128 stands for zero in the data rows.
Every row has a hidden score from 0 to 40. What is each row's score? 20 is about the middle. The score is a weighted sum of the row's numbers plus the product of two more (or one squared), each taken from its middle value.
[182 107 119 174 112 164 133 172  45 129 125 100 108 154 101 157 116  85
 178 159 213 190 136 109] -> 15
[132 185 121  94 144 166 112 140 137 184 170 103 145 216  97  75  79  98
 163 150 136  75 125  59] -> 18
[175 212  79 116 128  92 132 123  58 140  70 123 147  98 165 126  65 145
 139  86 117 110  74 149] -> 17
[100 183  94 163 111 145  79  88 148 167 152 182 112 106  64 118  65 116
 137 200  96 111 157 111] -> 23
[136  94 190  91 140  58 148 112 144  69  68 173 120  70 166 156 134 150
  93 145  99 179 104 160] -> 21
[129 231 113  89 112  97 125 175 186 178 126 134  64 145 195 162 137 138
 103  92 100 115 134 156] -> 14
[143  86 116  99 183  58 174 125 113  82  88 109 146 131 178  99 165 169
  81  97  93 194 107 162] -> 23
[112 179 157 108  99 169 156  99 111 139 154 114  67 165 129 198  88  42
 161 150 164 174 136  80] -> 17
[190 135 163 104 185  92 202 105 108  83 113 106 146 132 194 121 156 148
  74 113 105 196  93 156] -> 22
[ 93  95  93 100 177 130 156 205 141 144 152 163 107 104 131 209 114  84
  51 135  75 184 151 147] -> 16
[142 167 144 170 133 109 159 131  73  83 202 153  80 145 113 152 147  57
 175 152 162 132 136  50] -> 15
[110  84  83 140  97 123 109 124 123 142 107  84 167 154  73  90 116 195
 141  48 176  65  97 116] -> 17
[105 134  57 150 175 142 119 160 124 134 146 144 175 120  82  77 198 144
 148 116 183  70  49 151] -> 16
[123 126 148  73 143 135 184 123  74 150 187 113  91 189 131 187 172  90
  96 181 116  85 166  91] -> 13
[111 141 119 163 106 135 187 111 102 126 166 129 117 207 109 103 137 152
 163 106 216  55 111  63] -> 13
[109 175  69 165 123 144  59 177 153 147 171 169 132 105  81  98 113 145
  91 171 127  62 136 185] -> 18
[110 142 147  95 138 178 205 131  99  69 153 163 141 178 188 151 115  75
 197 136 177 131 143  91] -> 28
[150 121  86 183  81 162  64 206 110 176 170 124  97 131  87 136  80 101
 106 165 147 142 178 135] -> 13
[165 114 156 153  98 158  98 162  76 144 161  69 116 153 100  76  70 103
 199 105  96 127  53 111] -> 14
[159  89  69  81  85 209 115 121  73 154 129 102 127 168  88 129 124  95
 149 174 179 138 161 174] -> 25
[184 102  74 181 113 158 148 161  65 174 148 126  70 162 127  81 117  63
 185 120 121 150 153  70] -> 11
[121 147  77 123  91 154 123 158  87  67 180 124  79 159 100  65 136 129
 131 190  71  82 154  86] -> 18
[118 144 138 156  67 187 104 119  98 142 173 121 154 110  55 144  40 129
 103 178 155  94 145 162] -> 17
[151  82 113 146 148  67 149 175 131  88 136 155 102 140 173  33 174 143
 140 110  63 159 150  72] -> 16
[183  62 161 149 117 163 106 153  50 102 143  80 139 132  94  96 108 137
 172 108 144 142  34 144] -> 19
[172 118 181 156  84  76  89 162 190 138 156 141  91  87 109  75 112 180
 120 101 158 177  84 170] -> 18
[132 157  78 158 135 163  83 179 126 106 211 172 124 162 109  99  79 107
  92 181 106  81 145 154] -> 20
[ 76 105 122 138 109  69 146  85  91 164 127  55 160 150 160 124 185 200
  88  98 149  61 117  99] -> 17
[158 133  98 144  70 174  79 168 127 185 141 152  68 122  93 123  89  99
  97 181 108 126 203 149] -> 17
[131  99 135 119 167  98 148  97 100  94  83  71 196 138 137 113  90 180
 106  64 105 167  60 160] -> 28
[166 192 133  91 161 192 141  76  96 107 143 120 141 203  78 133  65 108
 117 174  94  97 114 150] -> 21
[146 189 128 111 142 156 101  89 162 175  98 100 168  88 105 121 107 184
  64 180  71 111 112 196] -> 23
[106 156 103 101 176 107 132 159 169 156 192 124 116 151 187 114 137  47
  54 188 113 144 146  96] -> 22
[ 85 102  85  61 199 135 122 143  49 102  93  99 194 155 124  88 153 172
 171 117 152 126  77 136] -> 17
[103 124  79 134 141 151 144 179 138  84 195  83 152  87 138 174 102  66
 143 189  92 141 188 126] -> 24
[ 90 106 148 123 106 192 163  91 121 120 101 155 209 180 122 159 110 173
 156 104 203  68 116 135] -> 20
[ 94  75 142 147  62 149 110 135  99 194 102  92 189 147 129 128 146 204
  75  98 165  61 148 136] -> 19
[ 83 186 188 184  98 133  88 120  98  96 127 143 103 119 140 147  62  95
 173 100 161 166 124  40] -> 26
[ 95 106 115 150 176  52  93 162 164 128 138 153 130  64 156  60 218 149
 105 132 103 156 140 145] -> 20
[ 98 184 189 122 132 116 115  85 150 152  87 172  70 153 123  29 140 169
 149  75 139  94 126 102] -> 20
[170 114 151 161  80 158  74 126 103  74 179 157  71 140  85 139 134 126
  69  97  60 142 145  78] -> 22
[ 81  74 134 163 143  93 155  70 104 175  84 111 176  68 132 117 133 129
 164  72 136 180  75  98] -> 26
[207 147 140  81 128  65 173  63 186  98 155 122 146  90 164 136 175 162
  88 111 101 153  90 139] -> 24
[150 164 182 139 142 126 106 164 175 144 184 178  79 159 103 105  97  93
 139 153  58 121 202  85] -> 18
[159  94 137 178  96 158 138 138  63  60 167 129  91 169  94 186 113 134
  52  98 104 158 145  72] -> 35
[108  63 121 121 131  72 184 131 136 143  74 130 138 134 207 111 202 163
 150  70 149 138 114 130] -> 19
[170  98 166 173 126 129  78 117 100  94  52  67 118 121 124 117 155 122
 175  56 143 177 112 130] -> 26
[148 144 120 170 188 108 174 105 171 155  81 116 184  83 174 110 156 147
 164  84  98 135  48 136] -> 20
[172 188 144  76 151  84 163 124 159 102 198 168  87 175 183 173 154 125
 101 161 120 155  99 101] -> 17
[ 80  92  88 155 183  86 188  85 137 152 111 127 188  95 141 121 120 172
 169 105 140 191  63 103] -> 24
[135 103 130 135 121  62 166  98 163  84  99 105 139  90 193  92 159 157
 145  52 140 157  74 144] -> 21
[170 124 200  79 146  53 153 107 181  62 123 146 163  83 150 142 175 181
 115 117 146 172 102 132] -> 23
[ 89 176  70 187 142 113 147 115 146 144 203 163 115 119 116 157  80  95
 129 192  83 130 141  68] -> 21
[140 155 126 169 139  93  83 116 162  95 101 131 126  76 138  38 189 178
 135  75 147  82  85 158] -> 23
[149 150 194  61 149  85 132  69 143  72  78 180 120  77 160 139 128 132
 119 166  71 157 117 170] -> 23
[ 99  92  74 192 147  76 157 136  88 120 174  93 163  52  99 155 121  82
 122 171  99 158 154  90] -> 22
[165  94  82 119 103 150 160 141  99 171 142 109  77 164 165 163 137  72
  79 172  52 174 181 139] -> 14
[109 176 132 136 176 105 121 125 173 136 195 186 104 121 107 149 122  66
 133 183  60 127 181  82] -> 23
[142  72 140 160 141 107  91  95 136 151  55  86 151  83 120  69 172 204
 121  83 145 135 104 168] -> 21
[143 136 135 128  84 188  68 122 179 133 133 140 101 124 100 141  85 134
  69 182  86  74 182 182] -> 29
[110 194 109 102 112 175 113  73 149 132 181 166  69 198 103  94 108 120
 173 169 110  72 147 122] -> 22
[171 105  60 195 101 163  76 163  73 171 109  76 150 143  76 122  87 138
 162 139 190 127 128 137] -> 15
[121  81 117 160 147  63  84 123 181 155 118 148 122  60 131  71 211 159
  85  91 116 125 141 162] -> 22
[ 87 101 123  91 181 122 138 148  95 174  76 145 231 157  88 111 101 217
 107 121 132 154 116 136] -> 38
[164 148 195  84 153  72 120 115 157  70 131 190  73 105 166 165 144  96
  82 160  73 143 127 168] -> 20
[135 133  77 106 111  79 189 120 143 173  97 111 145 117 206 138 121 166
 115  72 141 194  68 144] -> 18
[101 171 147 122  97 220  87 129 140 131 120 124 132 183  80 152  51 141
 136 158 143  56 131 142] -> 17
[ 75 147 131 134  94 101  83 198 211 166 115 144 108  99 176 129 105 173
  69  97  92 139 148 184] -> 18
[168 115  74 133 101 124  54 182  86 190  93  68 148 119  75 119 125 151
 148 106 110 130  57 126] -> 19
[178  96 143 137 152 141 194 134  95  90  91  78 128 108 176 160 169 122
 118  63 131 211 118  86] -> 20
[140 200 118 117 117 166 159  98 126 141 195 183  69 193 123  94 121 115
 158 192 129  92 141 117] -> 18
[134 159 122 110 168 153  99 152 106 129 185  96 175 191  83 122  88  77
 111 182 191  81  90 102] -> 18
[ 90 117 191 169 125  54 100 135 182  86  89 151  78 131 180 142  81  98
 117 118  91 152  80 140] -> 22
[113  93  92 144 190 117 213  87  93 128 138 121 182 155 132 133 147 126
 186 105 154 162  55  77] -> 20
[167 172 113  86 177 121 171 127 114 133 107  84 152  74 207 147 145 147
  54 150  55 161 102 145] -> 20
[135 117 146 137 189 130 207  82  89 131 134 130 175 177 113 110 116 122
 216  99 163 151  82  67] -> 22
[136 186 212 166  77 117 119  92 117  43 198  87 126  81 119 108 122 109
 116 102 115 122 139  95] -> 18
[102  91 181 103 155 130 173 110 121 119 117 114 137 131 146 178 148  86
 182  68 222 192  95 134] -> 16
[162  91  70 195 128 109 131  98 143 206 143 180 149 105  73  71 101 166
 157  91  99 158 120  75] -> 29
[134  94 159 155  93 173 136 127 123 183 106  73 120 106 117 176  95  30
 181 110 183 190 136 124] -> 17
[ 96 124 191 131  67 131 130 118 171  87 185 109 126  35 127 156 110 151
  63 150 119 172 162 169] -> 25
[155  99 150  86 101  70 124  93 192 107  66 149 182  68 117 113 127 213
  95 122 103 142 109 156] -> 26
[ 97 113 166 120 183  79 176 121 110 132 180 148 120  77 156 188 162  52
 121 151 104 184 166  85] -> 19
[122 185 102 118  84 174 107 120 131 161 197 146  81 189  73 133  65 127
 146 178 136  90 132 155] -> 14
[101 108 130 145 108 203 140 122  53 161 141 107 173 163  76 143  58 135
 168 124 200 114  96 109] -> 14
[172  55  68 186  86 149  97 156  79 193  74  94 133 111  94 115 108 145
 147 114 177 165 135 146] -> 16
[184 164 163  68 148 128 114  68  97 105  98 123 169  73  99 143  97 170
  87 183  83 105  99 184] -> 22
[ 86 123 118 162 191 141 141 178 189 124  99 137 195  80 179 122 131 168
 108  55  87 116 133  96] -> 21
[137 121 138 116 150 135 184 161 157  57 137 153 111  95 204 162 141  62
 152 177 131 179 195 128] -> 31
[106 115 142  85 183  62 146 128 123 135 155  90 119  95 193 125 189 109
 168 121  46 141 176  84] -> 22
[107  70  91 172 109 153  76 170 168 186  69  93 113  81 101 150  94 128
  85 139 102 168 144 186] -> 19
[118 177  84 126  76 127  90 113 191 167 168 172  68 135 107  71 114 150
 124 176  76 103 155 177] -> 21
[171 132  72 130 126  98 144 128 111 133 174  64  84 196 126 100 163  80
 142  69  92 128  58 120] -> 15
[179  68 131 157 127 119 161 170  64  53 146 141 103 156 158 140 163  99
 100 108 122 190  72  64] -> 17
[ 79 104  65 161 189  86 163  51 126 155 119 177 185  75 116 123 121 105
 157 156  77 141 113  88] -> 28
[124 105 164 149  80 101 127 142 183  46 184  80 155 172  89 154  87 187
  99 121 141 126  97  67] -> 25
[166 216 145  94 116 149  90 111 149  99 156 182  77 164 115 161  76  72
 116 173  96  75 148 135] -> 18
[159 185 148 161 118 163  45 119 175 118 152 154 109  89  84  90 136 142
  81 140 132  52 137 184] -> 27
[110 122  89  87 144  88 170 154 155 147  95 152  98 142 239 131 165 162
  99  75 106 174 111 156] -> 18
[143  83 112 145 120 101 214  87  79 122  97  74 122 178 157 164 125 148
 135  76 179 182  95 116] -> 25
[103 152 115 142 171 147 139 103 166 189  72  98 205 103 175  93 124 191
 112 116  92 148  61 152] -> 22
[ 83  93 153 108  92  52 115 125 144 156 127  87 109 131 124 119 203 189
  75  68 148  98 166 108] -> 20
[121 119 137 119 160 139 168  51  72 108 124 156 137 143 118 138 150 122
 221 111 198 173  71  66] -> 18
[159  93  78 134 115 170 161 102  91 111  71 124 159 152  90 122  97 110
 216 132 216 120  93 136] -> 17
[180 126 115 132 127 182 135 147  70 151 167 146  76 176  96 166 107  53
 157 180 149 152 176  82] -> 13
[ 68 160 150 160  70 150  51 128 195 132 142 112 125 146 107 129  57 125
 130 100 142  95  80 186] -> 18
[140 128 121 115 123 204 154 104  58 149 125 101 125 185  91 190  89  82
 173 160 198 151 114 107] -> 15
[125  56 121 120 128 101 186 122 126 147  65 130 169 130 187 120 191 179
 144  63 167 139 106 128] -> 19
[186 136 121 133  89 188  82 119  76  73 164 172  78 172  63 150 111 118
 112 136  91 112 139  72] -> 18
[103 131 184  59 155 154 137  90 149  46 106 153  86 200 145  82 157 155
 112  83  94  77 141 127] -> 24
[ 80 107 125 142 100 106 134 139  66 185 175  58 157 189 124 133 138 155
  82 126 134  36 122  74] -> 14
[161 133 163 120 183 111 173  87 111  88  88  65 167 171 161  99 105 162
 107  76 101 166  61 149] -> 29
[ 69 219 124  94  93 157 168 150 148 201  87  94 119 150 203 133  88 123
 155 133 124 100 103 138] -> 18
[140 158 125 147  91 195  88 132 178 169  87 100 151 100  38 142  58 164
 127 122 112 107 168 121] -> 26
[151 123  59 166  73 159 126 169 135 169 119  89  76 151 118 169  81  78
 135 196 154 169 172 130] -> 15
[107 160 175 120  97 113  53 137 210 125 116 155  62  99 119 128 112 115
  95 155  78 106 189 167] -> 21
[105 134 101 147 186  67 129 146 143  75 141 127 164 111 182  68 178 145
 148  66 158 129  59 111] -> 19
[125 119 139 129 175  62 132 140 123 131 132  55 176 170 148  50 151 122
 158  89 170 144  69  67] -> 23
[181 145 109  91 150  66 183 103 104 129  98 143 127  74 214 127 161 134
  91 143  70 168 112 169] -> 20
[117 188 122 139 122 186 167  67  61 152 130 110  99 179  81 112  86 128
 182 130 149  64 136  73] -> 13
[ 99 181  97 120  96 196  97 103 124 143 173 153 109 182  62 113  85 141
 134 163 144  47 157 123] -> 18
[176 179 173  86 173  86 135 129 105  71 158 127 117  98 156 166 126 110
  56 180  57 153 135 160] -> 19
[145  93  99  98 120 171 184 125  82  78 116 132 129 159 161 114 109  79
 225 114 202 158  96  98] -> 33
[107 150 114 110 108 143  79 162 167 127 127 184 104 101  61 159  72 121
  76 185  67  97 167 171] -> 18
[155 143 105 113  77 126 121 193 166 165 133 138  82 115 188 141 171 127
  84 177  96 125 224 105] -> 24
[148 143  97 150 185 131 141 155  92  47 140  90  58 150 162  98 192  87
 115 193 131 105 117  93] -> 17
[168 121 160 112 137  51 183 115 157  71 153 124 114  82 203 119 192 121
  99 104 105 180 126 140] -> 21
[107 189  90 121 124 125  37 147 140 170 150 168 134 124 102 108  78 111
  70 185 114  74 149 160] -> 21
[142 152 203 111 181  88 174  96 101 143 195 128 125 136 121 185 174  42
 129 112 106 111 139  81] -> 24
[ 87  89 111 182 148  85  81 169 164 100 131 124 189  98 140  66 131 181
 116  70 142 135  75 162] -> 19
[135  75 129 170 114 111 143 109  90 118  57  85 163 106 150 106 135 154
 157  50 160 178  73 116] -> 21
[ 85 110  96 147 186  90 110 130 148 109 121  97 203 116 169  90 143 155
 131  70 181 129  46 129] -> 21
[162 180 161 173 167 117 151 145 203 141 156 140 194  53 112 139 101 150
 125  95  67 117  80 147] -> 21
[113 191  71  94 185 188 194 163 137 169 134 127 150 111 195 154 138 119
  83 158  74 127 129 122] -> 21
[165 156  69 160  66 131 181  98 110  70 138  97  62 185 104 150 102 110
  85 152 109 145 167  75] -> 39
[115  93 150 161 175  99 158 132 144  98  78 129 185  96 196  96 145 160
 145  47 114 143 107  77] -> 21
[151 122 127 116 120 131 186 129 108 127 121 157  86 231 114 164 186 102
 123 118 192  58 146  67] -> 18
[119 161 130 181 124 106  49 143 186 127 113 145 144  69 100  60 147 175
 111  92 151  81  93 176] -> 21
[ 52 140 145 168 183  55 141  85 181 137 139 179 145  56 149 126 130 144
 162 123 111 185 111  95] -> 26
[ 86  79 157 144 105 103  97 177 208 148  81  88 133  43 123 128 136 182
 110 114 130 183 140 171] -> 19
[158 181 155  66 167 121 112 125 123  87 166 174  99 114 106 167 113  90
  90 198  48 111 143 156] -> 17
[201  73 104  65 103 162 106 127 161 143 105 160 112 154  98 163 139 116
 183 137 212 174 148 178] -> 25
[ 70 105 148 153  93  97 121  75 201 117  55 171 162 124 141  88 134 175
 138 121 134  88 146 204] -> 23
[153 101 115  91 142 122 129 103  83 119  81 110 205 105  61 123  80 191
  78  96  97 133  91 191] -> 29
[134 148 124  85 206  73 110 131 101 120  82 141 143  89 156  84 241 133
 148 104 164 134 101 143] -> 19
[133  54 150 158 127  91 177 170  95 125 110  99 125 106 183  90 168 162
 137  54 158 192 114 114] -> 15
[159 142 117 161 101 208  66 169 117 137 124  89 110 143  47 171  71 111
 113 159 140 104 155 156] -> 16
[106  74  87 145 177  95 143 148 129 102  78  87 158  97 175  74 191 179
 129  81 153 146  70 137] -> 20
[155  55  68 160 154 106 193 108  67 161 140 141 166 112 114 133 142 131
 168 116 181 191  83  85] -> 18
[157 147 161 168  79 123  46 142 136 154  97  99  73  84 106 158  94  95
 123 166 146 172 195 134] -> 24
[134 138 100 167 156 171 166  86 105 155  91 104 210 135 102 126  86 155
 183 116 153  96  39 130] -> 18
